Each named turn below is shown by a few rows before and after it. Which turns, in which order, take the first row of each later pair to the second? The first pair is answered.
dokep (before |-> after):
[-39   3 -21   3  20 -15  14 -28   4  17   3   4  -7 -10   7   9] |-> [-23  18 -10   4  28 -24   6 -28  10  -7   5  -8   8 -14  13  -8]
[ 13 -14  -7 -12  -7  12 -13   5   0  15   5  15   7   6  -3   9] |-> [ -3 -15  -7 -11  -5  -4  -8   3  -5  25   5  16   0  -3   1  14]
[-21  11  14  12   7 -16   3  -1   9 -11  -2 -14 -20   3  -4  -4] |-> [ -7  12  16   5  11  -6  -1   2  14 -22  -2 -15 -15   5  -5  -8]
pibi (before |-> after):
[ 24   2   8  -8  -1   2 -15   1  14 -31   2   1   4  -4  -7  -8] |-> [ 25  -5   9 -19 -12  11 -16   6  -2 -13   0  16  13  -6  -7  -3]
[ -4   6 -14   4  -1 -12  18 -11   1  21  -8  10   8  11  12   1] |-> [ -4  12 -13  11   6 -13  19 -18   7  14  -8   1   3  10  16  -2]
[-10 -11  -9  10  -9  33  13   1 -14  21   3 -25 -20  32  -6   0] |-> [ -8  -8 -14  16   2  24   6  -6   9  -1   8 -35 -27  31  -5  -4]
Gosa (before |-> after):
[  7  -5   3   2  13 -17   0  -7   5   3   1  12   3   5  -1  -6] |-> [  2  -4   3   6  15 -16   2 -11   4   6   1  10  -2   5   0  -7]
[ -5 -31 -12 -15 -19  17 -26   2  16 -11  -9   7 -14 -11   5  -1] |-> [-22 -33 -19  -3 -21  18 -14   1  11   2 -13   3 -27  -9   2   2]
[-13   7   8  18   5 -12   2  -1  -1   2   0 -11   0 -13  -5   5] |-> [ -5  13  13  12   1 -10   2   6  -8  11   4  -3  15 -11  -7   7]
[  6 -14   6   3  -6  19 -11  12 -13  14 -12  -3 -26  12  -3 -19] |-> [ 17 -12  10  -5  -9  17 -20  18  -7   6 -11   4 -18  11   0 -20]

Each pair is 2 to 3 turns apart.
[ -2 -12  -1   5 -10  16   7  -2 -11  18 -11  -7  -1  -3  -6   0] |-> [  1 -12  -2  -9 -15  12   2   3 -13  14 -13   6   8 -10  -7   4] -> Gosa dokep
[ 22 -27  -6 -13 -30  20   3  10   0 -20   5  20  12  20   5   0] |-> [  4 -32 -11 -15 -32  11   9   5   0 -16   5  32   0  10   9  12] -> dokep Gosa
[  5  -6  -3  22 -22  31  22  22  -5   7   4   5 -34  11  -6  -4] |-> [-21  21  13  32  -3 -12  29  15 -10   1   1   0 -32 -16   5  -9] -> dokep dokep
[-29  -7 -14   6   1 -18   5 -10  21  -3   7   9 -26  -7   4  19] |-> [-23   2  -9  -8  -5 -32  -3  -4   7   1   7  23  -7 -18   7  19] -> pibi dokep pibi
[-10 -11   0   3 -20 -15  23  11 -22  10  -3  12  14   3  -2   5] |-> [-13   2   0  22   1 -21  26  -1   1 -18   3 -14   1   2   0  -8] -> pibi pibi
[-17 -11 -25 -29 -14   1 -22  -4 -10  23   0  31  -5  -8   0  26] |-> [-29  13 -13  20  28  -5   4 -23   8  -3   5 -31 -29  -6   2  -1] -> pibi pibi pibi
[-10 -20 -16  -5 -16  11  -6   1  -7  24   0  16  -3 -12   3  16] |-> [-13 -23 -21   7 -11   6  -9  -7  13   9   2   5 -19 -12   4  16] -> Gosa Gosa Gosa
[-27 -22 -15  -2 -17  -6  10  -4   6  13   1  18  -9  -3   7  22] |-> [-35 -14 -11  17  -1  -9  22 -10   5  10   0  -6 -19  -4   4  11] -> pibi pibi
[ -5 -15  -6 -15   2 -24 -15 -10  29 -22   1  10 -11 -10   3  25] |-> [  1   8  11   0  19 -30  -6 -11  19 -30  -4 -16   1  -9   8   2] -> Gosa dokep dokep
[-24  -8  -6  27 -13 -11   3  -5 -13  22   7  14   2  -6  -7  -4] |-> [  2  17   8  24   0 -21  -6  -3  -3  -8  10  -1  25  -4   1 -21] -> dokep dokep
[ -6  10  -7   0 -18  12  -3  -5  -6  22 -17   9  15   4  -3   2] |-> [  4   5 -12 -11 -25  10 -14  -6  12   6 -13  15  14   3  -1   8] -> Gosa dokep
[-29 -10   6   6   3  -7  -1   3  -1  17  -4  11  -7  -8  -2  14] |-> [-17   4  13   5  15 -20 -13   0  15 -12   2   6   2 -14   1   5] -> pibi dokep pibi
[-27  17   7  13   4  -7  15  -7 -20  11  -4  -1   2  -4   6   5] |-> [  9  20  13  -7  -2   3  -5   6 -16  -6   0  11  29   1   4   0] -> Gosa dokep
[-13  22  -5  -2  -2 -23  -6  -5   2 -24  -3   6  -7 -24  15  -2] |-> [  3  16  -3 -19 -17  -7 -12   3 -17  -3  -9  26   9 -20  12   1] -> pibi dokep pibi
[-16  -8 -20   5  -7   2   4  -9  16  -2   1  -5 -20 -19  -2  14] |-> [  5   9  -9   4   4   1  -6  -7  27 -30   2 -16  -1 -14   2   0] -> dokep dokep dokep
[-19 -16   3  11  -5  -2  28  -9  -6  25 -13   0   3 -15  -7   0] |-> [-12   2   8  18  15 -12  23 -15  14  -7  -5 -20   4 -10  -4 -14] -> pibi dokep
[  2 -10  -2  26   1  38  25   4 -17  32 -10 -30 -11  26  -9 -13] |-> [-14  -4   6   5 -11   9  21  13 -40  51 -16   5   9   4  -1   0] -> Gosa dokep dokep
[ 35  27  17 -12  11 -23 -20   2  13 -31   5 -13  37   0   4 -19] |-> [ 48  -6   0 -32 -22  15 -26  12   1  -3   3  18  36  11  -9  -3] -> pibi dokep
[ 26   5  10  -1  -9   1 -14   6  11  -5  -8   6  36   0   3  -3] |-> [  8 -11   3   3 -22   9   0   5  -7  32 -11  16  23   2  -2   6] -> pibi dokep dokep
[ 16  25  11   2  20 -17  -9  -7  19 -31   5 -16  13 -13   6  -9] |-> [ 10  17   8  21  24  -1   8  -8  16 -23   2 -36  -7   0   3 -10] -> Gosa dokep
[ 27   1   0 -10  -2   1 -13   1  16 -26   1   9   4   6  -1   6] |-> [  3 -20 -12   2 -10  13   3  -4  17  -7   3   4 -27  12 -11  14] -> dokep Gosa
[ -9  -5   5  11   1  21  27   2 -35  38 -10  -2   1   5  -3  -6] |-> [ 23  21  19 -14   4  -1  -3   8 -24   3  -3  13  39  -9   7 -16] -> dokep Gosa
[ 18   0 -14  -3  18 -22  -3   2  46 -32   4  13  -2  -8  -3 -11] |-> [  9   6  -4  22  30 -13  16  -3  33 -23   0 -16 -10  -2  -7 -22] -> Gosa dokep dokep
[-37  -2 -12  22  -7   8   7 -16   7  12   0 -25 -22 -18   9   6] |-> [ -9  20   3  20   9  -2  -3 -12  20 -20   5 -40   0 -19  18 -11] -> dokep dokep
[  8  28  10  -8  13 -40 -24  -2   8 -31   4   3  20 -20  16  -4] |-> [ -1  33  18  17  30 -33   1  -6 -12 -13   0 -24  15 -13  12 -16] -> Gosa Gosa dokep
[ 29   2  15  14  16  12   2   2   8 -10  16 -29  -2  21  17 -11] |-> [ 23 -28   0   1 -10  34  -2   9   2  12  14  -1  -9  23   9  11] -> pibi dokep pibi
[ 11   8   1  20  15  -9   4  -6  20 -30  14 -27 -14   7  -1 -14] |-> [ 26 -15  -9  -4  -9  10 -17   6  23 -22  17   2 -11  13  -8   2] -> dokep pibi
[  8  11  12 -12  -3 -20  -9   9  -8   5   0  13  26 -12   6   1] |-> [ 18  -1   6 -18 -15   5 -13  12  -5   8  -1  19  20   0   1   1] -> dokep dokep
[ 25  -3   4  -9 -15  18  -9  15 -10   9  -7   8  18  11  -2   0] |-> [ -8  -2   0  -5 -14  -1   4  11 -20  30 -10  14   8  -2   2  12] -> dokep dokep
